In the data rows, 500 means zero.
Here are some points:
[570 477 499 498 602 301 423 317 465 758 658 327 389 586 480 499 926 362
 564 531 504 530 551 228]
[363 644 585 533 658 719 539 447 671 571 576 430 596 526 511 411 411 591
 470 405 501 340 630 668]
[587 282 282 546 404 612 552 578 505 972 224 749 436 275 411 552 575 209
 547 450 581 497 538 209]
[359 411 393 379 481 569 605 454 672 632 573 285 458 492 477 469 432 454
 557 323 553 423 582 402]
[470 221 250 335 402 708 363 661 394 273 391 310 129 577 317 763 596 441
 728 536 611 588 394 374]
[331 435 426 346 588 616 648 434 562 694 550 308 443 392 362 622 497 459
 431 350 653 433 582 561]
[590 477 357 134 746 543 642 336 609 413 472 468 636 486 453 429 537 336
 666 740 463 437 665 313]
[375 609 535 502 591 617 543 557 652 519 536 501 548 577 576 378 370 533
 328 391 427 331 546 582]
[419 538 619 526 664 668 514 390 649 589 604 416 525 531 391 514 496 587
 479 416 531 399 655 623]
[634 454 490 516 293 474 469 591 452 403 406 643 493 529 691 446 474 562
 487 574 387 465 370 469]
[403 594 608 568 666 672 526 411 644 548 565 439 624 514 494 473 453 641
 490 419 510 372 606 640]
[355 400 418 367 409 512 613 362 454 551 549 304 339 400 372 776 635 430
 714 519 597 350 478 458]
[447 343 294 439 559 445 509 473 322 761 707 240 493 413 318 532 598 392
 710 537 472 578 581 562]
[497 487 567 705 628 515 407 365 535 520 678 272 428 438 369 694 719 539
 735 495 550 509 451 461]
[480 444 579 528 534 662 651 336 565 553 596 345 483 354 275 630 552 547
 678 448 587 552 682 522]
[469 657 688 652 585 581 479 485 583 464 484 556 680 592 559 378 447 664
 431 486 476 335 494 675]
[492 415 241 388 707 651 437 509 683 396 446 395 314 427 261 671 722 515
 506 184 444 690 668 429]
[603 513 578 639 380 400 379 532 509 339 334 637 580 637 629 513 471 525
 492 604 388 486 358 500]
[351 396 499 436 580 505 595 407 555 692 713 300 379 432 321 611 560 425
 507 337 624 491 610 540]
[579 282 461 404 504 489 446 545 575 553 575 462 288 299 421 513 517 707
 606 281 627 686 494 336]
[370 592 518 492 630 625 614 529 641 551 615 474 546 543 520 374 386 510
 351 378 507 428 579 590]
[509 556 509 570 447 492 566 574 542 392 467 669 543 724 650 328 395 519
 333 566 286 398 473 515]
[447 609 635 613 613 632 516 381 605 541 538 470 670 549 475 454 478 634
 455 469 491 349 536 627]
[635 536 501 478 587 516 693 499 489 371 546 630 575 529 578 453 332 502
 416 563 315 464 556 463]
[630 561 576 584 443 302 466 484 376 364 304 608 601 643 704 463 457 626
 642 557 444 703 288 426]
[615 540 546 541 394 551 616 611 620 497 423 734 557 628 625 434 341 419
 311 594 320 418 483 631]
[424 315 606 348 568 576 680 534 589 808 529 451 489 200 352 740 546 421
 639 385 739 573 470 562]
[648 517 456 518 429 508 329 578 414 638 653 387 385 437 459 562 807 463
 626 544 679 521 425 518]
[407 565 482 633 496 645 515 413 532 505 670 388 450 338 288 687 546 450
 496 395 559 565 638 493]
[636 523 605 622 436 445 429 584 416 375 348 711 629 610 602 411 386 489
 494 578 386 513 391 554]
[576 246 598 520 449 167 294 494 221 451 497 663 465 485 385 544 453 640
 616 601 503 722 375 358]
[660 523 565 560 393 500 426 571 357 363 468 790 502 545 650 431 534 475
 442 593 408 650 342 412]
[579 594 582 618 550 508 440 384 435 498 475 476 585 506 532 532 521 575
 574 581 476 429 492 654]
[316 554 474 460 550 583 496 470 585 677 568 346 521 416 413 508 456 487
 507 279 581 470 591 548]
[419 632 538 502 660 676 585 478 699 571 604 490 578 569 527 427 410 597
 410 456 492 319 664 601]
[604 530 594 623 509 464 375 474 365 390 390 485 533 589 552 550 483 498
 469 477 506 582 416 577]
[756 630 626 561 351 354 330 500 367 359 391 702 583 572 517 457 525 520
 466 588 451 547 460 447]
[752 453 583 494 459 499 472 623 315 442 321 741 535 632 531 502 369 610
 497 622 351 599 392 474]
[627 571 585 682 394 374 336 632 421 269 342 629 545 627 588 564 552 563
 460 610 498 523 284 593]
[601 339 315 637 317 319 424 712 423 533 595 665 544 626 746 706 313 565
 786 451 513 769 396 451]
[593 339 322 303 482 371 608 498 548 685 621 423 433 515 556 454 484 349
 563 367 674 345 467 242]
[419 514 432 279 467 477 370 477 295 620 372 603 436 295 307 582 539 489
 619 576 565 736 485 535]
[492 579 424 423 493 550 666 495 605 409 443 625 491 380 597 591 466 472
 398 486 284 454 571 485]
[553 477 499 522 377 509 238 549 428 622 455 337 415 385 313 744 556 585
 595 603 782 648 434 395]
[550 456 441 466 510 643 468 247 537 756 605 346 572 380 328 575 527 479
 600 495 472 595 640 369]
[396 675 592 602 596 654 562 489 653 507 545 517 625 563 536 375 401 627
 417 423 484 308 573 690]
[795 659 542 265 630 547 564 729 313 182 660 361 477 16 524 430 416 453
 537 415 561 669 212 398]
[572 500 500 508 447 501 615 481 378 439 449 649 488 495 662 364 489 505
 342 471 270 465 482 553]
[351 610 564 548 566 640 506 527 605 543 560 467 614 551 520 401 426 589
 429 350 570 324 576 636]
[532 293 0 170 359 384 409 474 390 268 614 364 370 414 641 736 437 604
 758 325 672 595 759 382]
[527 608 192 337 356 811 719 456 698 251 538 475 281 364 349 197 616 76
 460 656 576 699 417 291]
[266 542 492 434 603 662 543 474 569 636 644 387 503 493 410 467 425 516
 446 318 581 425 587 572]
[612 438 646 604 437 410 414 539 411 415 375 610 511 605 625 550 560 473
 480 661 497 588 410 489]
Then 10 other points, each followed by its number:
[472 599 519 513 544 620 623 498 653 596 587 472 527 544 566 397 399 516
 391 488 414 387 575 533] 0
[485 575 625 508 552 442 457 308 453 494 505 512 519 497 496 511 481 564
 585 543 523 440 584 646] 1
[505 315 330 258 507 442 499 422 381 591 356 116 380 280 167 838 512 392
 694 623 506 517 421 390] 2
[737 547 395 607 402 633 394 446 650 342 360 562 416 455 174 482 553 106
 732 381 310 608 409 436] 3
[644 576 563 529 389 437 493 671 480 339 415 672 505 762 764 322 415 587
 413 658 358 525 367 519] 4
[598 556 472 575 469 429 286 573 329 339 332 589 567 610 570 485 471 531
 506 587 433 536 378 509] 5
[385 481 481 602 472 542 423 448 443 593 519 516 561 380 473 525 593 474
 438 417 554 478 450 533] 6
[394 378 695 407 315 623 561 624 234 248 137 264 268 400 623 729 474 391
 469 533 554 700 274 191] 7
[651 574 568 551 458 530 548 643 550 341 368 689 558 662 708 410 386 489
 414 575 296 467 518 509] 8
[606 462 297 492 382 520 615 559 508 776 523 535 296 430 662 440 390 504
 402 381 504 666 513 475] 9
Which three of these numbered points are nearest to each point below, looking only along the 7 directions in which the first points spread most? Their numbers follow each, nearest first.
[535 591 624 614 609 573 528 421 563 504 489 502 600 500 458 523 483 594
 533 482 511 404 568 591] > 1 6 0
[574 580 595 620 406 444 483 571 478 292 273 707 532 621 633 390 433 549
 418 605 386 591 345 492] > 4 8 5
[466 598 577 539 436 530 495 619 522 472 470 619 635 635 637 408 433 564
 316 520 463 420 445 554] > 8 0 4
[466 420 346 300 325 296 561 534 775 543 698 636 482 346 326 501 344 397
 599 331 464 631 429 404] > 9 6 0
[377 570 455 477 548 646 563 528 676 593 573 459 543 578 526 406 407 544
 366 466 436 379 606 502] > 0 6 1
[750 238 0 621 712 700 395 473 397 485 634 343 313 328 497 888 722 468
 683 312 683 660 738 224] > 2 7 3
[437 501 446 585 503 820 541 433 524 649 629 313 386 528 395 431 505 385
 494 279 616 604 522 493] > 6 0 1
[468 660 537 543 539 608 578 565 673 524 576 541 537 619 603 359 348 535
 385 480 436 357 634 573] > 0 1 8
[574 546 588 628 378 476 443 561 449 329 363 623 590 683 691 431 439 567
 374 552 422 486 378 537] > 4 8 5
[451 597 612 608 595 561 485 384 602 525 540 457 591 510 435 489 480 608
 515 499 550 465 588 652] > 1 6 0
[477 573 383 347 227 383 676 587 412 326 328 553 375 388 535 332 676 449
 321 634 314 603 320 382] > 3 7 5
[620 486 639 587 549 631 508 359 467 798 534 433 570 334 433 661 548 500
 517 513 529 568 680 443] > 6 1 9
[634 539 334 514 404 499 358 623 350 435 508 504 282 431 476 547 571 380
 632 429 589 669 571 514] > 7 3 6
[630 598 559 615 463 463 463 585 488 309 331 703 618 674 649 435 447 574
 468 601 435 479 374 540] > 4 8 5
[623 155 268 107 394 323 626 622 516 595 389 281 568 479 346 410 631 399
 403 385 442 380 585 293] > 9 2 6
[532 577 594 646 586 591 532 386 622 466 475 537 573 531 482 528 526 625
 528 480 485 412 538 600] > 1 6 0
[446 503 271 177 601 218 743 662 733 531 635 581 464 506 369 537 496 252
 545 471 647 577 666 211] > 9 2 0
[590 437 511 568 518 478 449 457 483 524 448 632 534 294 443 519 499 538
 615 477 502 447 424 511] > 6 1 9
[497 483 551 559 310 336 390 625 335 341 336 680 425 464 590 441 547 515
 499 618 546 548 308 521] > 5 4 7
[695 387 610 631 377 456 500 622 533 322 378 680 566 640 589 363 460 417
 452 591 364 499 339 439] > 4 8 5
[656 485 456 435 492 482 330 561 523 338 566 526 444 427 526 410 717 366
 521 505 618 622 472 530] > 3 7 6
[456 528 493 227 347 445 444 393 255 537 587 295 154 454 188 889 724 107
 524 222 432 346 571 298] > 2 3 6
[530 296 435 388 364 503 451 543 309 324 507 557 457 453 605 630 657 424
 547 517 578 685 286 507] > 7 5 3
[600 583 630 642 520 406 445 573 459 365 349 682 628 647 722 392 434 547
 416 600 386 406 395 541] > 4 8 5
[567 545 549 503 448 447 540 584 501 314 286 701 577 728 717 357 339 605
 358 636 289 497 417 573] > 4 8 5
[432 435 424 372 508 571 485 556 693 594 518 346 359 556 457 561 658 277
 544 406 435 527 576 177] > 3 2 9
[564 594 620 665 501 522 406 405 490 450 404 548 632 576 552 470 520 632
 486 527 506 455 444 612] > 1 5 6
[605 502 559 458 507 582 631 587 625 409 469 609 485 641 578 369 491 507
 372 597 421 431 351 510] > 8 0 4
[484 543 602 627 602 579 541 359 572 525 464 480 669 514 465 511 494 675
 429 547 472 411 556 597] > 1 0 6
[511 584 613 615 576 572 483 359 588 480 492 515 541 503 428 618 527 608
 558 503 487 435 542 559] > 1 6 0
[477 588 511 531 513 569 514 625 524 446 454 598 553 658 625 326 355 560
 396 457 410 454 489 586] > 8 0 4
[700 387 441 492 534 598 711 501 216 464 377 471 206 314 323 635 699 258
 701 630 496 554 627 400] > 3 2 7
[552 499 91 349 484 137 691 556 375 505 639 502 558 482 324 564 282 238
 503 685 558 598 454 102] > 9 2 3
[387 312 327 273 411 100 475 664 699 567 353 592 521 379 501 338 526 514
 347 816 504 793 298 328] > 9 7 5
[428 591 512 502 549 585 607 594 671 514 569 519 588 602 586 352 386 511
 362 416 450 372 621 560] > 0 1 8
[506 647 704 713 535 541 491 468 596 458 451 529 692 600 599 443 441 682
 418 523 455 391 461 666] > 1 0 8
[509 625 626 654 565 595 506 395 593 505 508 515 637 554 468 464 468 617
 445 522 502 374 528 625] > 1 0 6
[530 659 674 703 563 557 485 465 579 416 443 573 669 626 607 403 430 678
 470 531 421 417 525 636] > 1 8 0
[465 402 380 440 678 509 752 641 499 506 621 580 221 358 264 635 662 471
 588 739 394 535 700 468] > 3 6 2
[509 496 597 646 532 549 539 408 467 509 411 483 562 545 459 531 595 610
 562 507 459 450 530 551] > 1 6 0
[634 376 423 383 279 304 419 596 381 339 460 490 514 383 478 530 712 401
 493 541 523 613 413 369] > 7 3 5
[553 471 503 607 384 393 409 602 379 399 312 557 573 616 690 529 510 599
 536 691 423 617 379 590] > 5 4 8
[589 363 430 322 24 350 601 596 438 385 349 772 344 446 674 354 485 474
 434 652 353 532 264 417] > 4 8 5
[408 333 324 500 665 205 306 122 487 516 832 459 200 263 491 809 804 722
 620 431 880 647 361 274] > 2 6 1
[633 592 205 507 475 421 555 592 665 429 559 347 343 465 654 588 672 452
 649 606 287 594 726 487] > 3 1 6
[591 638 185 507 406 251 510 788 376 509 412 540 40 227 676 492 432 439
 633 641 487 487 457 410] > 7 9 3
[465 578 508 458 567 560 781 526 634 521 604 532 589 598 477 419 459 514
 384 473 455 458 534 433] > 0 1 6
[663 676 555 461 387 576 439 449 281 365 388 421 476 377 439 681 604 509
 642 548 593 518 439 329] > 7 3 6
[585 494 567 661 365 405 335 577 429 442 359 575 588 531 608 524 521 484
 476 581 545 546 268 491] > 5 4 6
[654 475 596 620 432 431 446 559 378 369 337 586 542 580 521 472 493 552
 503 626 461 553 406 531] > 5 4 8
[459 595 523 508 510 603 568 582 617 542 530 570 554 607 558 359 358 526
 388 464 440 390 607 585] > 0 8 1
[338 406 517 457 535 533 497 556 532 653 539 301 433 402 340 746 509 532
 563 395 607 554 708 470] > 6 2 1
[613 445 625 680 246 351 384 578 315 331 349 640 492 426 528 409 550 620
 435 665 520 610 342 481] > 5 4 7
[365 625 555 521 594 650 573 532 653 554 580 464 607 580 561 411 389 567
 377 381 498 332 607 607] > 0 1 6
[492 630 673 652 560 584 497 402 577 475 475 519 664 562 508 429 439 704
 432 498 482 374 534 656] > 1 0 6
[324 487 427 428 602 688 476 518 553 639 648 310 450 338 393 548 509 468
 535 432 673 438 625 518] > 6 0 1
[494 669 546 626 514 545 530 523 598 403 459 602 634 687 657 292 371 614
 360 523 365 370 521 608] > 8 0 4
[505 671 710 687 522 553 476 482 537 423 429 566 695 627 589 375 450 663
 418 531 468 370 478 686] > 1 8 0
